(in the rows, 128 means zero)
These are runs of 6 systems, one row a step. Runs of the same system follow the same rule from any start.
j755, run 1, 11 rows:
[[163 144 166  87 155 100 164 119  58 106  52 179 139 113 117 141 160 145
  126 116]
 [149 130 150 113 118 118 211 167  95 126 104 192 214 140 150 129 131 129
  143 132]
 [ 80 122 152 146 129 146 161 147 134 119  90 189 198 106  75 120 145  74
  164 142]
 [ 53 165 170 111 176 156 154 162 109 135 145 138 165 110 108 145  85 115
  166 188]
 [130 176 145 114 143 146 126 178 116 117  82 163  89  75  70 134  96 154
  194 164]
 [130 210 172  81 170  96 165 114  83 120  79 179 120  94 126 159 115 156
  111 143]
 [163 155  98 121 116 107 223 192 107  98  85 205 155 105 127 142 119 158
  138 127]
 [ 80 135 137 119 161 119 199 126  90  94  74 186 184 108  80 134 184  76
  106 129]
 [ 89 114 136 100 181 167 197 210  75 117 146 149 195 132 125 135 113 120
  181 174]
 [116 137 195 114 160 168 115 155  93 115  54 162 138  91  50 112 138  90
  214 151]
 [113 212 221  86 174 134 160 134  89 151 114 167 172 109 160 150  73 161
  172 176]]
j130, run 2:
[[124 136 125 110 147 127 110 153 115 150 137 170 146 133 180 174  94 141
  100 129]
 [167 135 117 116  90 128 133 180 140 124  73 128 136  96 105 106 128 107
  110 109]
 [ 88 158 126  95 175 122 162  93 148 134 151 133 158 117 140 107 148 103
  103 128]
 [132 103 103 144 126 126 158 172 132  82 140 110 114 135 108 106  86 135
  184 132]
 [112 156 188 130 152 148 127  79  91 132 105 116 117 128 107 133 174 115
  145 150]
 [134 119 115 140 127 132 129 164 121 132 152 155 146 133 178 158  81 192
  152 139]
 [142 134 163 128  94 117 102 130 117 124  46 135 134  92  82 129 139 112
  108 113]
 [100 160 100  89 150 105 170 125 140 162 180 153 162 132 157 140 119 149
   87 151]
 [142  94  89 139 120 126 129 179 139  78  87 141 102 103  66 104 118 101
  165 108]
 [ 98 176 172  95 184 141 165  88  84 143 153 107 129 156 146 142 166  89
  103 158]
 [164  85  93 159 119 166 135 202 136 105 129 148 137 115 154 112  98 181
  206 120]]
j101, run 3:
[[113 140  96 154 128 123 157 103 149 130 134 190 127 137 130 151 169  98
  104 121]
 [ 99  95 106 159 123 146 139 178 106  98 138 101 139 146 143 160 113 101
   98 127]
 [128 110 147 108 143 173 113 134 104 148 125  76 133 125 108 102 181 104
  134 144]
 [136 110 155  91 175 130 101 115 117 133 144 125 149 130 164 107  97 167
  169 122]
 [167 154 168 138  82 102 132 110 159 126 101 133 127 123 109  95  94 133
  168 124]
 [ 96 175 121 153 118 112 136  84 165 150 144 180 125 119 133 154 130 147
  112 144]
 [106 115  80 165  97 118 121 178 127  96 112 125 102 110 106 170 100 138
   90 127]
 [126 136 106  87 151 136 135 129  93 138 124  98  97 126 101 134 191  97
   71 137]
 [164  80  98  91 176 143 138 169  94 112 143 132 139 144 173 115 133 148
  147 104]
 [166 113 187 119 124 129 141 107 128 116 106 119 156 161 127  78 139  61
  166 103]
 [102 148 165 160 125 152 143  96 160 163 177 145 180 143 177 123 115 151
  172 152]]
j755, run 4:
[[134  75 115 181 110 119 109 136  88  90 112 152 110 168 150 193 127 117
  101 102]
 [138 122 137 134  82 166 141 156 105 167 125  67 159 139 137 129 186 109
   74 146]
 [121  73 107 105 155 162  59 138 159 163 134 144 171 101 150  98 141 141
  141 102]
 [127 131 170 101 127 100 102 115 155 118 134  71 131 139 117  86  62  84
  131 116]
 [149 168 121 142 117 129 137  80 180 153 178 138  83 144 132 102 131 153
  183 148]
 [112 127 120 187 120 102  96  98 132  85 117 146  77 138 142 182  94 135
  105 105]
 [142 151  99 144  79 127 165 149 109 139 139  70 108 133 136 150 157 158
   61 151]
 [136  64  63 108 145 134  88 133 127 138 118 152 136 108 127 122 186 150
   97  93]
 [140  83 147  80 144 109 123 140 108 119 142  71 159 168 144  99 109  68
   95 105]
 [168 111 135 135 122 170 122 111 167 160 164 125 127 159 131  68 162 101
  207 130]
 [ 94 126 185 179 143 136  64  71 151 113 132 124 121 143 164 146  85 107
  150 109]]
j130, run 5, 11 rows:
[[141 115 134  94 122  84 121 134  77 125 132 110 112 148 116 155  96 177
  110 150]
 [172 118 107 102 117 118 125 128 121 152 100 195 123 123 104 127 174 137
  137 123]
 [117 131 129 118 150 117 148 139 125 117 131 173 151 155 157 153 112  59
  100 111]
 [136 136 118 145 100 173 166 186 143 129 128 100 143 125 122 103 145  90
  142 139]
 [ 74 133 157 127 183 166 106 101 137 122 133 102 148  99 137 106 134 121
  147 127]
 [145 133 150 121 115 110 125 146 117 117 141  84 118 130 134 119  60 186
  164 148]
 [144 156 154 127 116 108 111  76 129 142  86 168 113  99  94 124 157 169
  144 132]
 [115 142 102 130 125  78 154 132 122 117 142 181 129 145 151 182  88 145
   88 130]
 [145 119  85 139  91 137 154 179 117 116  85 140 117 114  76 134 176  98
  101 128]
 [ 82 117 113  90 204 156 143 128 108 133 160 126 157 137 157 132 164  85
   95 129]
 [168  83 132 117 132 158 133 198 116 106 128  86 138 139 131  83  98 117
  192 121]]
j181, run 6, 11 rows:
[[156 148 150 119 126 138 109 118 135 151 106 173 112 128 115 128 142 105
  158 131]
 [121 163 131 136 134 124 139 139 136 125 131 151 131 130 169 159  94 118
  100 123]
 [133 142 103 152  99 139 152 159 145 112 100 124 125  96 109 116 139 133
  120 123]
 [ 85 129 120 112 173 121 142 100 118 110 135 119 138 113 124 122 146 137
  108 128]
 [150  96 118 111 127 118 148 164 101 112 133 122 127 145 110 119 112 144
  161 139]
 [136 138 173 121 146 137 122  88 112 137 107 152 131 139 120 127 163 100
  151 128]
 [128 136 133 137 119 131 138 162 125 137 142 151 152 138 170 157  85 145
  132 137]
 [124 148 142 147  99 140 123 135 148 124  80 132 132  91  92 116 136 106
  128 124]
 [ 89 156 112 102 163 115 147 119 128 134 157 123 135 112 142 139 113 158
   99 148]
 [157 102  98 122 114 112 134 164 124  99 102 140 101 120  80 114 120 130
  159 122]
 [121 156 154 107 171 125 152  79  96 129 132 138 121 150 143 140 169 103
  108 132]]
j101, run 7, 11 rows:
[[ 83  98 108 147 182  94 141  36 135  78 150 136 134 139 152 119 151 142
  110  89]
 [152  82 120 175  59 106 163 147 100 103 149  67 124 178 116 131 116 159
  137 145]
 [127  92 148 126 128 146  61  69 114 183 133 153 119 155  98 141 203 108
  134 141]
 [151 114 135 114 117 117  75 166 125 148 156 112 132 152 193 160  43 153
  110 124]
 [174 157 124 123  78 144  94 122 190 165  93 117 103  95  95  76 163  91
  122 108]
 [ 89 144  87 119 185 106 127  82 168 124 187 141 124 128 193 137 104 148
   88 106]
 [161  95  86 179  64 120 147 164 147  72 110  72  84 130  91  98 120 124
  138 107]
 [104 128 133 117 174 135 118  34 107 156 168 122 106 164 142 140 211 111
   97 134]
 [175  54 109 158  91 132 101 191 108 107 138 102 136 155 179 140  73 185
  152 107]
 [151 142 185 108 101 126  79  51 152 178 100 109 126 139  92  90 190  59
  106 116]
 [117 122  84 132 135 125 115 139 170 158 210 141 151 135 217 143  63 205
  127 132]]
j332, run 8, 11 rows:
[[132 147 106  97 148 110 108  93 121 153 116 154 110  90 129 139 161 201
   98 127]
 [163  98  94 102 118  71 142 153 110  94 104 146 131 142 132 138 106 117
   79  90]
 [148 126 125 114 117 139 181 119 125 153 139 142 158 162 122 103 200  73
  119 134]
 [ 90  83 118 153 173 170 122 145 131 114 166 146 158 150 164 135 121  95
  164 121]
 [128 134 186 157 112 176 108 154 113 120 114  54 115 132 118 115 109 103
  167 147]
 [119 157 158 120 141 141  86  95 148 165 132 125 130  85 138 113 112 211
  166 147]
 [139 134 120 126  93  58  99 123 152 100  92 137 104 102 103 134  56 163
  107 105]
 [140 180 105 106  90  73 180  94 142 154 132 154 113 134  93 135 162 127
   71 148]
 [112  95  40 132 157 123 154 150 128 107 150 192 116 142 135 164 161 103
   92 109]
 [140 106 142 128 152 176 159 163  69 105 122  80 119 171 145 135 182  42
  102 121]
 [144  95 154 121 175 212 117 149 109 153 148 111 173 130 188  93 163 150
  197 130]]
j866, run 9:
[[119  87 132 120 142 132  95  99 128 131 129 109 144 134 131 110 154 114
  115 108]
 [144 112 139 117 119 124 117 125 131 150 165  96 136 160 152 114 105 134
  138 135]
 [150 114 135 147 106 137  83 104 159 148 125 133 112 131 119 110 138 125
  158 118]
 [126 151 133 142 110 113 102 102 147 146 150 116 112 139 158 150 104 143
   93 130]
 [152 112  83 151  82 126 115 143 149 125 123 109  99 119 114 122 142 150
  109 117]
 [120 116 112 110 148 111 109  85 124 132 141 111 113 138 136 132 162 116
   72 112]
 [165  84  95 125 115 128 138 155 122 123 160  99 124 167 154 113 130 127
  130 115]
 [137 103 159 136 135 152  91  82 136 142 125 119 134 150 135 104 176  82
  137 107]
 [133 121 144 148 110 141 110 128 144 154 172 102 153 154 192 133  92 153
  132 132]
 [140 109 136 165  75 136  70 109 170 141 103 103 117 107  99 101 133 137
  143 114]
 [114 155 118 111 123  92  98  80 144 163 166 105 105 130 147 148 111 174
   73 142]]
j181, run 10:
[[147 113 127 149 118 181 110 159 113 135  87 126 130 111 131 132 182 108
  119 113]
 [111 122 142  98 168 142 121 129 125 135 132 104 180 112 180 112 123 136
  100 109]
 [156 117 135 115 102 116 137 146 159 126 121 112 152 116 109  71  95 140
  176 122]
 [ 98 164 164 130 146 103 126  54 153 135 152 139 115 139 113 119 114 119
  153 146]
 [131 137 103 163  90 113 128 160 128 121 148 143  83 146 119 174  77 159
  140 158]
 [124 147 125 145 119 137 105 110 110 124  81 130  83 108  96 157 182 106
   79 122]
 [133 106  76  93 153 126 144 164 101 134 148 124 145 129 177 149 137 161
   67 117]
 [167  72 121 111 125 135 134 143 132 107  90 125 156 127 101  68 169  82
  145  86]
 [102 139 169 110 177 140 161  82 133 147 187 115 177 165 180 103 128 108
  153 140]
 [141 108 147 183  84 154 106 169 157 118 123 136 129 130 114 115  68 141
  226 142]
 [ 83 206 201 145 133 127  92  58 129 145 110 101  98 104 118 156 114 126
  102 155]]
j866, run 11:
[[177 116  85 131 104 110 187 117 113 114 106 129 145 127 165 119 198 171
   71  89]
 [105  46 108 124 132 103 149 105 124 112 136 135 204 160 130 106 168  88
   93  92]
 [101  80 153 119 123 152 124 136 124 162 193  86 178 186 123 106 128  78
  158 165]
 [121 109 166 146 135 186  37 126 154 169 152 120 114 134 130 120 108 123
  207 148]
 [152 185 178 143 100 128  58 112 151 151 113 101  80 107 162 149  63 167
  125 128]
 [176 168  83 142  67  94 123 116 172 136  96 132  82  78 124 122 132 206
   88 109]
 [119 116  54 117 123  52 149  80 143  99 128 143 102 126 107 139 159 131
   33  92]
 [138  71  55 113 130 111 188 152  95 107 182  99 114 196 117 126 179  81
   91 131]
 [128  52 140 128 183 196 103 122  90 131 153 118 141 185 151 118 203  48
  159 111]
 [145 108 214 143 140 197  86 145 112 155 150  77 182 164 225 120  96 110
  172 122]
 [151 142 197 167  67 163  58 107 195 175  94 102 171  78 145  76 100 180
  187 117]]
j332, run 12:
[[117 113 166  85 148 122 179 143  47 144 155 104 176 170 125 140 136 148
  138 182]
 [143  71 131 119 136 153  74 162 126 139  97 186 139 118  80 114 129 120
  212 129]
 [112 189 225 102 146 115 108 104 118 149 117 130 141 142 147 149  68  77
  124 144]
 [149 183  91 145  87 147 156 190 183 145 112 179 125  69 117 117  97 175
  165 144]
 [ 67 166 139 132 166  95 132  70 131  79  76 135 115  86  97 139 142  91
   66  99]
 [145 153  77  95 136 110 239 195  83 111 162 127 128 138 136 140 119 178
  121 167]
 [136  67 121 131 172 150 112 105  94  88  64 177 118 120  69 110 219  77
  159  90]
 [126 140 205  95 174 135 173 149  52 136 164 123 189 188 206 163  79 118
  143 160]
 [157  98 141 173  77 191  94 191 163 136  60 165 155  76  75  85 139 129
  231 124]
 [ 34 198 233 101 183  93 103  46 126 137 125 114 173 107 143 149  63 117
   95 148]
 [161 163  48 127  62 105 182 243 166 117 121 158  93  73  65 119  55 209
  172 170]]

Which system made each run below?
run 13:
[[123 152 143 139 141 128 121  88 157 131 151 138  99 135 122 116 117 127
  171 140]
 [127 143 128 162 113 119 118 132 123 108 131 123  85 140 134 165  91 145
  129 137]]
	j181
run 14, 2 rows:
[[138 126 114 138  99 110 125 139 125 106 118  86  99 133 118 134 115 117
   86 118]
 [134 120  97 115 139 133 132 100 137 146 151 120 121 131 130 111 182 140
  111 127]]
	j130
run 15 (2 x 20):
[[152  99 150 158  88 102  76  96 108 115  77 114 121 128 141 155 133 150
   78  88]
 [140 121 110 104  78 103 143 136 134 183 154 116 184 139 148 126 140 165
   70 141]]
	j332
run 16 (2 x 20):
[[141 124 139 147 150 116 165  92  94  63  86 129  95 133 101 118 171 110
  144 105]
 [133 119 150 141 130 130 180 121  72 127 143 136 166 167 176 159 151 163
  121 144]]
	j101
run 17:
[[121 156 151 150 122 174 131 130 119 144 140  88 113 140 146 140 156 107
  117 149]
 [128 106 115 142 137 156  88 139 143 127 127 109 133 101 164 120 116 172
  138 109]]
	j130
run 18, 2 rows:
[[170  94 125 161  67 165 105 183 123 139 130  67 113 148 131 122 126 130
  141 135]
 [109 122 162 115 144 144  54  55 154 179 141 103 144 114 148 106 157 145
  117 121]]
	j332
run 19 (2 x 20):
[[ 66 120 151 123 134 119 118 162  89 115  99 105 167  99 105 163  91 136
   86 149]
 [143 140 114  60 139 129 137 182 111 151 117 118 128  93  75 102 126 156
  148 163]]
	j866
run 20, 2 rows:
[[111 135 148 137 126 165 129 137  84 153 113 137 132 136 112 167 184 107
  112 163]
 [121 108 124  99 165 160  95 184 102 138 116 137 151 104 155 144 111 140
  126 127]]
	j332
run 21, 2 rows:
[[111 105 126 137 128 127 107 121  96 129 144  88 131 146 161 165 131 147
   72 127]
 [169  84 111 107  97 136  94 151 125 151 115  97 132 124 113  99 152 143
  124 119]]
	j101
run 22:
[[100 105 144 153 123 136  97 131 121 129 130 141 127 141 105 154 113 112
  151 146]
 [126 162 150 117 119 141 105 149 120 157 123 115 112 119 123 149 112 131
  120 158]]
	j332
run 23, 2 rows:
[[126 144 166 117  81  76 194 105  94 118  87  95 175 125  88 116 147 143
   85 142]
 [ 93  94  86 110 136 111 139 119 133 163 162 201 170 129  90 132 152 166
  154 162]]
	j181
run 24, 2 rows:
[[129 116 166  91 163 123  73  85 144 149 104 161 157 115 131 102 131 105
  140 100]
 [146 164 139 130  90 104 154 145 163 143 166 120 136 152 155 122  59 133
  142 147]]
	j866
